Each row of this table is followed by its label. One hidden rule gives the labels. It looks at one to three of the table's principal directions, none of them among the few with the most spread.
[-34  22  16 -11 -17  99   6  38  -1  18  47  52   2  -4   4   9 -20 -12
  26 -43 -18 -30  22  53  55  68  29 -54   4  72   8  41  64 -26 -26  84
  -7   8   8 -73 -24   3  52 -17 -15  22 -87 -42] j438
[ 17  49  35 -33  24  39  49  -4 -14  -5   4 -33  -6  13 -29 -10 -15 -19
   5 -17   4 -12   5  24  13  28   7 -24  14  10  14  33  14   4 -12 -16
  23  21 -27 -31  -8 -13 -10   1  -7  26 -31 -32] j119
[ 27   1  13  29 -14  41  -2  -3  44 -43   2 -38  41  24  30 -16   3 -11
 -53  46  33   1 -24   2 -19   1  34   2  -5   8  -1 -36  15 -14 -27  25
  11  26 -23   7 -13  18   4 -11 -40 -26  15  14] j572
[ -9  -5 -10  26  -1 -40  -9   7  38 -39 -32  -5   6  -6  14  -1   3   1
 -20  16  14  33 -17 -64 -31 -26 -10  25 -11 -20 -25 -26 -12   6   8  17
   3  -8   8  55  12   6 -25   3  -9 -10  36  45] j485
[-19 -30 -56  75 -32   1  11  -7  10 -49  40 -47  46 -54   8 -23 -11  22
 -22 -19  23   5  16  18  24  45  17 -40 -78  26  14 -78  24   1   2  21
  -1 -12  53   9  -8  47  -6 -24  -7 -38  54   4] j980
[-32 -21 -13   1  14   7 -32 -41 -26  15  -2  29 -33  37   8   7  20   0
  26 -26 -59   4  10 -36   2 -39  21   9 -28  14  16  -1  26  27 -34   2
  -3 -37  26  71 -32  -1  50  -5 -12   7  62 -40] j980
[  1 -54 -21  15 -27 -24 -37  25  17  -8 -11  19  -4   0  26  39  -2  35
 -11  27  -7  13   5   2 -16 -33 -14  12 -10   0 -23 -22   3 -11  -7  39
   0  -8  11  17  11  -1  -9 -17  -2 -15 -16  52] j980
[ -8  28  28 -28  18  -1  -4 -14  -8  34 -26  27 -31  28 -15  -6  17 -29
  21  -9  -7  -9 -22 -34  -5 -12  -1  18  27   1  13  40   0  18  -8 -25
   5 -12  -9  12  -6 -17  15  21  -4   7  18 -35] j633
[ 10  25  17 -17  -1  11  26  -7 -17  25  11 -33  11  -4 -18   0   1  -6
  10 -16   5 -30  14  45   7  34 -28 -30  -6  25  17  19  -5   5  -7 -39
  22  10 -12 -53  -7   4   5   5   8   3 -18 -26] j119
[ 56 -17  23   1 -28 -60  -7  37  19  17 -30 -43  26 -21   9   8   3  31
 -12  68  54  -4 -15   8 -39 -25 -58  21  -2 -44 -11 -25 -68  10  28 -54
  12  21 -17 -28  35  -6 -45  -1  34 -25  15  43] j438
[ -38   43   20   23    7   24   -5   48   38  -16    0   56   -5   10
    3   33  -17   12    7    8   16    1  -11   -7   27   15   31   37
   82    6  -44    5   28  -35   -5   80  -19   22   -7  -63   20  -31
    2   15   -8   17 -104   38] j980
[ 43  -7  -9 -37  -1  38  16  26  12  -3  15  -6  20 -23  24 -32  -3  -4
 -33   7  -5   0   5  35 -11  36   6 -16  35   4 -21  36 -20 -28  18  38
 -22  21 -20 -41  21   9 -15 -11   3  16 -67  19] j633
[  60  -42    6    6  -71   14    4  114   61    9    9  -38   23  -45
   47   36  -20   75  -25   60   39   -6   -1   89   13   36  -25  -12
   13   27  -24  -22  -15  -49   -4   63    1   54  -11 -125   40   -2
  -34  -24   12  -13  -85   55] j438
[-61   0 -34  51   3 -63  30  31 -13 -25  52  36 -15 -63 -33  16 -48  50
  62 -60  -3  21  57  -6  64 -19   5  -2 -24 -36 -20 -44  -1 -13  48  30
 -27 -12  39 -24   2   3 -30  -5  45  41 -30  16] j572
[ 20  49  21 -40  35  37  20 -35 -29  34 -24 -18 -14  17 -16 -51  18 -57
  16 -31 -21 -34  -5  16  -4  62   9  -3  43  23  36  51   4   5  -1 -24
 -10  -8  -5 -29  11  -2   7   9 -25   8  19 -63] j485
[  11  -59  -84   72   -6  -31   20  -81   12  -95   40 -103   67  -22
   -6   -8    2   21  -90   24   29   49    0    6  -15  -25   40  -19
  -98  -28    7 -114   -8    8   -2  -60   19   13   -1   99  -39   45
  -24   -2  -11  -62  102   35] j119
[-37 -24 -16  31  10 -88 -34  27  -6   8  -5  21 -65  -2   9   8  -7  51
  43  -8 -37  34  17 -44  10 -62 -48  66  29 -59 -36 -31 -38  20  22   4
 -22 -10  46  16  37  -3 -18  13  28  34  18  42] j360
[-23  -6 -16  23  -7  -1   3 -27 -33  12  25  23  17 -22 -21 -13   3  -8
  28 -26   9 -19   8  -9  28   3  35 -26 -58   5  38 -21  19  14   8 -26
 -13 -34  26  25 -31   6  24 -10  15 -16  61 -55] j980
[-21 -43 -78  15  -4  21  38 -34  -5 -43  59 -25   8 -33 -13  -2  -8  24
 -27 -63 -33  23  36  37  29  24  23 -52 -55  42   3 -16  33  -1 -10  22
  12 -13  22  23 -30  35   1 -12  -3  -1 -13  -5] j360
[ -8 -11  -4 -36   1 -73   6  34 -67  79  25  52 -57 -38 -47  18 -19  18
  61 -32 -12 -23  32  55  45  -6 -53   9  43 -44  -5  46 -42 -10  54 -50
 -27  -4   7 -82  26 -22 -32  23  58  33 -66  -1] j485
[-69 -14 -17  10  24 -22 -31  13 -66   7  39  56 -42  13 -22  52 -18  42
  45 -25 -48  16  40   9  42 -37 -39  23  -7 -54 -26  -4   0  19  16 -29
 -14  -6  24  16   1 -23  32   7  47  51 -44  23] j360
[-10  13  -5   3  -3 109 -38  23  24  -2 -25  18   5  17  48 -22  34  -8
 -37  20 -13  -3 -58 -14   6  87  52  10  47  66  -2  20  54   3 -43  76
 -23  -1  38  -5  29 -16  56  -3 -32 -24  -5 -16] j485
[ 26 -22  21  -5  -8 -14  15   7   0 -21   7   2  22  26  -3  38 -23  11
  12   5  -2 -19  56  18 -28 -67 -24 -18 -53 -18  -7  -7   1 -11 -10   7
  33  -9 -46  12 -37   9 -17 -40  -6  27 -32  20] j633
[ 26  18  15   4 -12   1  15  52  52 -29 -25 -27   6   4  37   0  -1   7
 -32  27  22  -4 -17   7 -18  16 -18  21  40   9 -27   4   1 -40  -5  41
   9  20 -25 -50  36   4 -31  -1 -25  16 -56  50] j485
[ -5 -72 -68  42 -14 -38  32 -42 -40 -31  72 -19  10 -31 -40  -7 -26  26
   6 -60 -11  -7  75  55  24 -29 -15 -43 -93 -17  23 -49   5  17  19 -27
  19 -33  19  24 -42  56 -30 -32   8  -2  21  -8] j360
[ -54   37   25  -34   55  -19   14   18  -15  -13    0   95  -73   43
  -46   43  -32  -13   42  -44  -36   26   23  -43   21  -65   -7   43
   65  -55  -45   63   11   -6   15   27   -1    0  -37   19  -10  -41
  -15   24    6   82 -103   26] j980
[-22  11  11 -42  41  60 -32 -38 -63  60  20  60 -22  14 -41 -24   4 -32
  35 -19 -41   6   3  -2  24  22  34  -4  31 -18  15  45 -11  48   7 -17
 -39   5  20  24 -22 -28  51  13  24  -2  18 -67] j633
[  37  -64  -71   55  -36  -30   11  -18   44  -78   16 -110   47  -33
   56  -29   18   40  -90   34   24   34  -19    8  -27   -5   -4   -8
  -69    0    1  -86  -15  -11    2  -22   16    6   12   49   16   58
  -26  -12  -12  -38   70   52] j119
[   3   27   71  -24  -19   60  -10   77   12   33    0   72   25   25
   -3   66  -30    4   38   21   10  -48   37   42    4    5   -7  -21
   19   26  -28   43   25  -28  -29   78    7   20  -41  -88  -26  -36
   20  -31   -1   24 -122    8] j633
[ 68  43  73   5 -31  45  -5  -5  65  21 -60 -63  62  23  52 -57  31 -49
  -7  52  49 -52 -36 -24 -62  34  12 -14 -11  60  46 -13  -3   2 -37  18
  19   0 -16 -27  -4  26  16 -25 -52 -50  91 -53] j360
[-29  16  -4  37  33 -52   1 -35  -4 -35 -13  -2   4  21 -18  -5  -7 -11
  25 -25 -13   8  38 -49 -27 -45 -31  30 -23 -47 -11 -33 -19  24  16 -19
   7 -24   2  53 -11  18 -15  -4  -6  19  42  16] j633
[ -5  -3  -9 -11  27   3   2 -10 -36   4  11  39 -28  18 -19  -3  -9 -15
   9 -19 -26 -10  19  16  17  -8  27  19  38 -25  -6  20  14 -17   6  13
 -25  -9  -9  -5  -3 -12  -9   0 -13  25 -34  -4] j360
[-42   0 -24  24  26 -29  17 -43 -30 -17  46   9  -7 -17 -56 -11 -22  -1
  21 -42  -2  29  28 -15  28 -25   2  -6 -28 -46   1 -25 -17  38  29 -40
  -2   0  17  40 -30  12  -8  15  27   5  27 -14] j572
[   8   39   41  -33  -17  -30   14   69   11   28  -21   23   -8  -23
    9   41  -19   12   25   15   27  -26   -3   31    6   14  -41    0
   61   12  -26   43   -7  -57   25   18    0   16  -27 -105   49  -32
  -29   10   24   31 -123   45] j360
[124 -44  69 -46 -77  28 -46  31  74  70 -58 -71  62  17  83   6  45  16
 -40 127  43 -20 -56   7 -84 -30  -9 -21 -39  47  27 -10 -56   5 -54 -17
  27  39 -45 -10 -15  -3  28 -24  -5 -78  91 -21] j438
[-20   4  -2  11  10  -8  -5  20  -8 -11  -6  -1 -27  18  -5  28  -5  16
  -7   6 -16  11  -3  -5  14  -4   0  19  12  -6 -25  -6  19  -3 -27  11
   4   8   7   5  -1 -20  -4   8 -11  12 -10  25] j119
[  94  -28   12   -2  -57   23    8   81   -3   38    7 -105   22  -68
   40  -61   -3   42  -20   59   46  -25  -22   93   17   96  -34  -28
   -9    5   34  -28  -42   -1   18  -22  -17   44   34 -110   66   18
  -34  -27   23  -30   38  -14] j633
[  35    7  -21  -33   11   54   24   44    3  -19   16    1   -5  -26
   35  -47   -9  -10  -37   -7  -17   -3   -3   49   16   72   32    0
   78    7  -24   44   10  -62   24   73  -47   21   -8  -69   53    3
  -25   -9  -16   37 -100   27] j633
[  48   15   59  -45   -8   20  -25  -55  -33  106  -59  -28    6   29
  -11  -40   43  -48   59   -4  -11  -69    0    2  -49   29  -42  -29
  -27   56   81   38  -22   70  -29  -65   27  -40   19   -5  -14    8
   38  -18   -9  -46  119 -113] j980
[-43  65   2  29  12 -49  48  17 -11 -14   3  42 -15 -49 -38 -32 -35 -34
  58 -77  34 -38  26   0  38  48 -13   0  49  -1   5  17  22 -39  65  34
 -19 -36  23 -82  46  14 -56   5   0  37 -75   5] j119
[ 35  11  33 -37  31 -25   2 -60 -18  19 -23 -19 -10  54  -5  -9  14 -36
   6  19 -20  -6   2 -25 -38 -72  16  20   3 -34  20  11 -27   2 -13 -59
   6   0 -50  51 -34  -7   4  10 -17   9  60 -31] j572
[-58 -14  -2 -20  25 -43 -43  26  -1  12  -1 101 -57  35   0  79 -11  35
  35  -6 -59  38  25 -34   3 -87 -23  57  58 -42 -69  30 -13 -15   6  39
 -18   3 -15  20   1 -41  16  23  27  54 -96  64] j980
[-34  22  25  14  27 -79  -7  -2 -21   3 -22  38 -52  30 -23  16 -15  -4
  63 -22 -11  -4  24 -41   0 -71 -42  56  22 -63  -4  -5 -14   6  28 -27
   0 -25  -3  13  14  -9 -22  10   6  45   2  13] j572
[ 28  14  14 -22  10 -15  13   0  25  -7  -6  -2  16  -4 -14  -1  -3 -19
 -39  42  40  24 -32 -10 -17 -19  15  18  42 -41 -23  12 -40 -16  24 -26
  -6  41 -50  -1   0 -17 -31  29   9 -13 -25  30] j119
[  14    8   17  -11  -37  -60   21   81  -22   62   19   -2  -19  -93
  -15  -17  -36   30   62  -14   32  -21   21   53   46   47  -56  -27
   16  -11    4   11  -46  -19   62   -6  -27   15   36 -124   54   -1
  -51   -1   59   15  -41    1] j980
[-14  37  12  -7  15  23  39   6 -36  12  40  11  -6  -9 -42  -9 -25 -14
  28 -46   4 -35  33  59  44  45  -6 -22  25   2  10  28  14 -10  15  -9
   0   9  -8 -78  -3   2  -7   3   6  31 -72 -27] j438
[ 55 -35  74 -49 -60   3 -71  45  28 110 -73  -3 -32  40  63  40  36  18
  44  72 -19 -28 -33  -3 -39 -39 -33   4 -17  57  39  20 -12   9 -62   6
  18   0  -2 -16  -3 -25  49 -17 -12 -34  81 -46] j633
[  53  -39    3  -16    4   54  -33 -105  -16   12   -6  -43   67   53
   17  -37   42  -45  -31   29  -24  -18   12  -11  -74  -32   25  -34
  -89   14   49  -19  -17   52  -42  -53   18  -20  -22  109  -73   36
   59  -33  -30  -55  127  -67] j633
[ -26   14  -47   82   27  -47   30   33   40 -113   -1  -35    0  -29
    9  -41  -25   25  -37  -14   17   50    6  -57    3    8    1   56
   22  -62  -57  -66   -4   -8   34   56  -20    1   34   25   50   24
  -73   -3  -16   30   -3   86] j633
[-10 -17 -10 -15  -1 -18   5 -49 -31  24   9  27  -1 -11 -25  -9   4 -29
  32 -38 -15  -6  17 -29   2 -32  25 -39 -71  10  39   9   8  18   2 -28
   1 -41   8  65 -53  10  17 -10   6 -11  77 -61] j119
[  53  -41  -30   -1   -3  -11   -6  -69   13  -41  -32 -102   17   20
   46  -40   34  -12  -62   28  -12   21  -25  -17  -63  -19   -9   -4
  -49    9   32  -36  -11   12  -15  -47   27  -13   -2   91   11   41
   -6  -12  -35  -33  107    7] j119
[-73  -9 -53  37  38 -45  33 -11  -8 -78  48  47 -25  -6 -73  59 -50  28
  -1 -51  -5  59  43  -7  41 -50   5  20   3 -63 -52 -24  13   0  32  10
   9  11 -13  39 -22 -12 -44  20  18  35 -86  66] j119
[-68  -8 -30  44  13 -37   6 -15 -40 -26  43  38   2  -2 -34  43 -21  26
  38 -50 -21  -3  59  -5  31 -41 -11  -7 -60 -24 -12 -33  21   9   6 -14
   6 -31  17  29 -37   5  14  -9  23  30 -12   8] j438
[  44  -10   67 -102  -42   46  -26    9  -19  121   14   26  -14   16
   22    8   19  -27   32   24  -14  -40  -16   57   -1   -9  -26  -57
   -5   49   47   85  -23   -8  -17  -42   11   24  -42  -55  -32   -6
   67    7   22   -4  -15  -76] j119
[ -39    3  -74   73   42  -72   57  -59  -12 -109   21  -51   -3  -33
  -50  -33  -26   -6  -28  -52   16   52   15  -43   21  -12   29   16
  -41  -62   -3  -76   10    6   41  -32    0  -17   24   85   -1   29
  -71   12  -13    4   65   32] j119
[ 67 -57 -21 -26 -19   7   9 -42  -9   3  17 -71  25 -10  26 -35  18   7
 -33  22  -9   9  -1  21 -26 -25  13 -38 -72   1  41 -20 -28  12  -5 -54
   9   2 -13  52 -24  29   6 -21   6 -23  89 -36] j572
[ 12 -51 -18 -25 -28  28 -17 -21 -25  40  15   7  10   6   2  24  19  -1
 -13   0 -27 -19   7  27  -2  -4  20 -54 -68  56  21  15  27  11 -52  -6
  15 -19   4  32 -59   3  39 -17 -10 -35  42 -40] j360
Which label does each new row get?
[  1  -9  -1 -34  -3  50   3  26 -22  14  26  68  -8  -5  -1   6 -12 -13
   4 -14 -13 -16   6  24  31  11  50 -24  13  13  -1  47  36 -33  -1  50
 -26  -7 -13 -18 -16 -18  15 -15  -1  22 -65 -19] j572
[ 40   5  39  -6 -35  36 -17  16  45  32 -37 -29  40  -8  19 -30  23 -17
  -7  38  40 -13 -34 -20 -39  36 -19 -22 -31  38  27   1 -23  40 -16  -1
  19   6   7  -3  -4  13  15 -13  -6 -53  73 -37] j980
[ 26  -5 -17   9  11   2  24 -34  -7 -41  -6 -29  28  -4  -8 -45   5 -40
 -41   1  20   1  -9 -25 -22   3  32 -15 -43 -16  16 -14   8   4   3 -17
   2 -17  -9  64 -21  21 -25 -14 -28 -18  68 -10] j438
[ 34   3  28 -34 -17 -56 -34  53  48  29 -85 -17 -67   5  57  -8  26  12
 -12  55  11  24 -77 -40 -37  -8 -59  68 101  -4 -17  32 -38 -14  15   6
  -1  12   8 -27 100 -20 -37  33  -4   0 -12  56] j360
[ 71  38  88 -60 -41  50   6  44   3  85  -9 -33  29 -23  24 -44   4 -30
  23  43  41 -52 -26  38  -5  53 -12 -58  -4  42  45  44 -27  -4  -6 -18
   1  32 -16 -89   3  -2  20 -13  14 -17  21 -70] j572
[ 37   7  37   2 -25  10   5  17  31  12 -20 -34  17  13  23  -9   5  -6
   1  25  19 -26  -4   5 -21  -1  -6  -9 -15  25  17  -8   0  -5 -27  12
  19   5 -15 -26 -10  12  -3 -17 -25 -12  30 -18] j438
[ 61  20   8 -10  -4 -26  40 -25  24   5 -32 -69  12  -8  22 -60  13 -37
   6 -18  10 -39  11  29 -33  29 -18   0  14  20  45   3 -21 -37  23 -16
   2 -12 -25 -52  29  41 -41  -8 -37   1  34 -28] j980
[ 39 -60 -23 -51  29  56 -24 -41 -24 -16  21  25 -17  51  25   0   8 -10
 -51  36 -58  39  -9  -1  -9 -68  97  12   6 -36  -5  16  11 -22 -26  18
 -34  16 -44  97 -42 -20  29 -10 -23  13  14  -9] j633
[-25   6 -13  -2  24 -36   3 -17  -4 -10 -20   5 -35   4 -16  11  -8   5
  34 -42 -30  16  26 -10  -7  -9 -43  20  19 -11  -2   8  -9  11  24  -2
   8 -16  11   9  27   2 -18   5   4  25 -18  15] j119
[-10   3  20 -18  -2  51 -24 -22   5  13  -2  34  15  33   1  19  16 -25
 -12  19   0   3 -26 -22  -8 -13  34 -14 -17  22   9  18  21  15 -31  -1
   9   4 -19  44 -43 -15  52   5  -9 -22  18 -30] j119
[ 36 -20 -23   0  -8  -8  17  10  20 -18  10 -52  12 -19  29 -30   6  19
 -31   7  -2  10   3  21 -13  10 -19   2  -2  -7  -6 -12 -29 -10  13  -5
  -2  13  -5 -15  22  27 -21  -5   3   7   1  20] j572
[ 15  13  12 -58  37  44 -23 -51 -14  16 -35  54   4  42   3 -16  32 -69
 -27  23 -17   7 -44 -53 -33 -16  75  14  31  -8   8  55   7  -7  -9  -8
 -29 -10 -40  80 -28 -33  34  16 -21 -13  32 -33] j980
[-60  -5 -67  48  20 -71   9  15   1 -58  13 -15 -33 -46 -15  17 -13  53
 -19 -18   2  68 -15 -26  36   6 -21  44  24 -49 -45 -45 -14   0  44 -18
 -15  11  44  19  55  -9 -40  39  38  15 -21  77] j360
[-10  17  13  13  13 -28 -13 -14  25 -23 -48  -4 -14  36  19   4  15  -9
   7   2  -6   4 -11 -52 -36 -32 -24  40  13  -4  -2  -7   4   5  -5   2
  17 -23  -3  36  20   3  -3   2 -23  10  21  19] j119
[ -77   14  -62   44   63  -41   35  -38  -15 -102   45   69  -20  -18
  -54   -8  -40  -13  -15  -52    2   69    8  -75   43  -52   82   38
   22  -89  -44  -27   21  -17   57   24  -40  -12    2   93  -13   -9
  -41   26    9   41  -35   46] j438
[ 22 -34 -48  48 -13   7  15 -16  22 -64  11 -64  33  -5  26 -13   7  26
 -52   8  15   1   2  33 -10  17   4   3 -25   8   9 -57  16 -12  -2   2
  15  -5   6   4  20  36 -19 -19 -23 -18   8  30] j980
[ 88 -54  12 -58 -28  20 -24  30 -22  55   9 -15   1 -12  39  -8  -1  19
 -11  63  -5 -14  -2  85  -6  -1   6  -7  30 -20  16  17 -42 -38  20  -9
 -35  35 -26 -58  31 -11  -7 -19  19  -6 -28   0] j633
[-33 -17 -34   2  23 -60  -1 -16 -12 -24  14  32 -42  -2 -20  18 -10   5
 -15  -3  -8  51 -16 -35  19 -59  21  36  23 -59 -27  -7 -11 -14  27 -23
 -18   7  -9  54  -1 -16 -22  37  14  15  -7  39] j360
[-42   4  21 -27   5 -12 -26  30 -28  46  -6 115 -32   7 -26  50 -12  -5
  60 -19 -17 -11  16 -22  19 -35  -3   9  15 -14 -14  49  11  -4  13  23
 -18 -24  -4  -1 -15 -40  19   3  26  27 -54  -7] j980
[-39  28  10  27  39  76 -34 -47  26 -63 -29  28  -2  81  29 -17  19 -47
 -28   3 -29  21 -31 -87 -25 -17  69  33  12  14  -4 -10  66  16 -52  65
   1 -20   4 108 -25   0  53  -7 -69   2  44 -10] j360
[ 85  15  73 -40   6  76 -29 -31  22  28 -45 -87  25  75  47 -58  42 -40
 -38  78  -4 -11 -42 -14 -70  -1  -7   8  -2   4  36   6 -37  48 -54 -45
  23  37 -36  36 -16  12  45 -10 -39 -28 113 -55] j633
[ 29   9  48 -45 -21  86 -59 -15  -2  93 -37  17  21  28  26  -4  46 -31
   8  51  -1 -35 -52   8 -19  47  32 -18  14  66  45  36   5  24 -44 -10
 -12   7   5 -13 -13 -28  82   2  -6 -62  59 -79] j485
[ -27  -20  -61   45  -26  -40   71   61  -23  -55   77   -1   10 -107
  -49  -10  -64   38   -5  -67   39    1   54   56   66   54  -25  -61
  -41   -7  -31  -19   20  -19   51   42    2  -10   44  -65   18   32
  -86  -24   32   23  -97   54] j485
[-29   9   4 -32  20  41 -17 -12  -7  26   3  72 -20  26 -19  19   4 -21
  12 -24 -32   0   3  -4   6   4  17   4  47  20 -15  55  17   7 -13  35
  -8  -4  -9   0 -18 -21  31  13  -4   8 -60 -13] j485
[-18   1 -18  23   5 -31  -5  27 -16  -4   2  11 -25 -27   6 -16 -11  17
  19 -12  -5   3   5   0  25  18  -7  27  30 -25 -10 -16  -3 -13  31  16
 -33  -9  37 -26  46  -2 -21   1  12  19 -11  21] j572
[   8   45   39  -31  -10   -3   34   24  -16   59   27   -2    1  -41
  -30  -25  -16  -18   39  -22   28  -33    8   45   32   47  -28  -36
   24   10   17   40  -30   -5   30  -31   -4   24   -7 -101    5    2
   -9   17   33   10  -40  -39] j485
[ 13  42  25 -18  15 -60  31   0  -4  36  -5  -1 -42  -5  -9 -40  -1 -22
  41 -30   6 -30   5  14  11  -7 -30  34  75 -25  15  30 -36 -30  45 -35
 -14  -2 -19 -81  37  11 -36  29   4  39 -30 -17] j485
[  43   39   91  -86   43   41  -16  -85  -25   74  -37  -17  -17  114
  -33   -1   42  -71   -1   43  -21  -15  -34  -30  -53  -67    4   12
   12  -14   38   63  -33   63  -64 -116   43   27  -81   65  -80  -30
   59   34  -22  -14   90  -91] j119
